In the rows, 128 means zero.
Rotation paths and how fast each direction turns (degrees each step)
Each turn is a multiple of 5 degrees from 10 to 175, or 0.
Each row of a path follows its step; steps can be skipped.
Rotation 1:
step 0: [141 136 124 128 124 117 135 120 117 124 123 134 127 112 134 132 148 126
 146 136 119 121 133 117 129 140 130 132 137 137 128 126 132 128 115 124
 119 122 132 129 115]
step 6: [127 126 127 134 114 116 132 122 128 136 124 126 131 129 138 125 142 128
 143 126 117 134 114 129 129 128 141 125 141 126 108 123 123 133 129 120
 144 128 117 115 124]
step 7: [131 117 135 131 114 125 137 132 125 120 116 133 128 120 122 141 112 115
 110 143 142 139 139 134 130 128 129 123 135 130 120 121 122 123 133 120
 127 131 129 128 137]
step 10: [142 134 144 115 128 118 120 133 124 134 143 116 131 135 133 125 120 132
 115 127 136 121 125 115 121 123 128 130 132 111 133 134 126 114 129 130
 137 119 135 136 135]
step 14: [130 124 119 130 128 134 128 125 126 113 131 115 127 142 124 131 128 133
 142 141 121 121 107 133 126 127 124 116 130 129 118 132 143 136 144 120
 114 129 121 131 130]
step 20: [123 120 118 136 141 127 134 143 133 137 127 125 138 114 123 148 119 141
 142 137 125 133 119 139 133 133 122 125 137 124 132 135 125 126 136 120
 121 124 129 133 115]
step 21: [139 117 125 138 125 128 130 121 144 134 129 125 117 118 142 128 125 128
 125 115 125 132 135 124 114 134 129 133 127 119 109 128 129 122 127 139
 121 113 126 110 124]
step 24: [124 125 134 129 122 135 133 133 138 125 118 132 133 124 127 119 122 124
 126 117 131 134 134 131 134 122 128 111 135 127 134 124 151 125 123 142
 155 134 135 125 136]
[131 123 131 124 131 129 128 131 122 129 128 128 127 129 128 130 127 129
 130 127 127 129 132 123 124 128 129 128 128 129 126 129 128 128 123 132
 129 128 128 126 121]
140
[127 131 126 127 129 132 125 129 128 128 129 127 124 131 124 131 131 131
 128 126 131 122 131 131 127 127 127 129 128 129 125 132 126 125 126 129
 132 125 132 126 133]
55
[125 128 127 132 125 122 129 129 130 125 130 126 131 132 128 129 126 129
 129 128 126 128 130 132 126 127 127 130 126 122 128 128 130 126 127 128
 133 130 132 127 122]
100
[129 130 126 133 123 127 126 131 130 133 126 127 125 125 127 124 135 131
 125 129 129 127 129 124 126 126 130 127 126 129 128 130 133 130 130 131
 127 129 128 127 126]
140
[129 131 129 126 125 125 130 134 128 122 128 132 122 128 130 128 129 125
 132 128 129 128 128 131 126 126 129 127 125 127 129 126 125 127 130 132
 123 128 128 130 128]
100
[129 128 123 126 126 126 133 129 131 128 127 127 129 125 131 126 124 125
 124 128 127 130 131 125 125 127 127 127 129 125 126 129 126 132 125 132
 133 126 128 130 134]
125
[126 129 128 132 130 128 129 123 123 128 123 126 128 128 127 126 129 126
 133 123 130 131 129 127 131 125 125 127 128 122 128 131 128 128 129 133
 126 127 127 125 130]
115
[128 125 126 131 130 129 125 134 128 132 130 126 130 127 131 129 124 131
 129 127 124 127 126 129 131 126 130 130 122 127 125 125 125 129 127 129
 124 127 128 126 132]
45
Rotation 2:
step 0: [125 125 114 119 121 125 124 119 133 114 138 132 146 137 121 126 111 132
 128 127 125 131 122 134 135 128 127 132 119 125 136 132 112 122 125 123
 128 131 123 115 113]
step 6: [134 133 135 128 141 121 119 119 118 120 119 139 139 116 131 133 132 136
 120 135 134 128 119 136 134 123 145 129 124 139 123 125 133 120 128 132
 133 123 112 138 130]
step 9: [123 127 131 132 122 124 128 137 133 136 122 128 129 133 146 128 115 131
 121 118 147 137 122 130 126 151 128 123 124 133 120 131 116 137 123 133
 120 127 120 125 136]
step 10: [136 112 119 128 123 140 134 124 117 116 124 126 117 128 132 123 142 115
 126 130 121 131 120 132 128 138 130 123 139 117 124 129 122 130 138 136
 133 134 136 117 114]
step 12: [133 132 121 140 130 134 131 127 130 134 118 133 124 118 129 120 127 126
 132 127 125 126 104 123 131 127 128 125 127 121 134 128 133 128 107 111
 144 126 137 117 134]
step 13: [129 130 127 131 126 124 124 130 120 124 147 120 137 132 122 114 121 116
 119 133 135 116 117 146 121 115 137 132 129 140 126 123 134 123 136 123
 123 127 136 138 121]
step 20: [123 123 120 131 132 127 130 144 126 122 126 118 134 135 137 131 108 123
 127 133 131 131 124 139 130 128 139 119 119 117 126 135 118 132 119 122
 106 130 132 121 125]
step 23: [117 132 112 126 125 125 142 117 130 128 126 139 116 132 130 120 121 118
 125 128 123 121 114 129 133 125 112 132 119 126 147 131 140 131 131 127
 133 132 135 117 128]
[123 128 125 131 127 127 127 125 128 125 132 128 126 129 132 132 128 128
 130 132 128 127 130 128 124 127 130 130 123 128 127 126 127 127 133 125
 134 130 132 128 124]
140
[133 124 127 128 122 129 129 130 127 126 128 128 128 128 133 127 126 128
 134 127 128 125 128 124 130 130 127 129 130 128 123 129 121 128 127 126
 126 125 127 127 125]
40
[128 128 124 125 128 129 129 125 135 128 128 127 130 129 124 132 127 131
 135 128 125 130 127 126 132 128 127 126 130 129 132 129 130 129 133 125
 128 125 127 127 129]
95
[127 132 127 124 128 129 128 128 123 127 130 122 135 127 130 126 130 130
 129 126 133 128 130 129 131 130 132 131 125 127 127 131 130 129 131 126
 125 128 129 128 129]
160
[128 133 127 126 127 125 131 131 130 132 127 131 129 130 130 129 131 131
 129 131 133 131 127 130 128 125 128 128 131 126 122 127 126 129 130 127
 133 127 124 131 129]
140
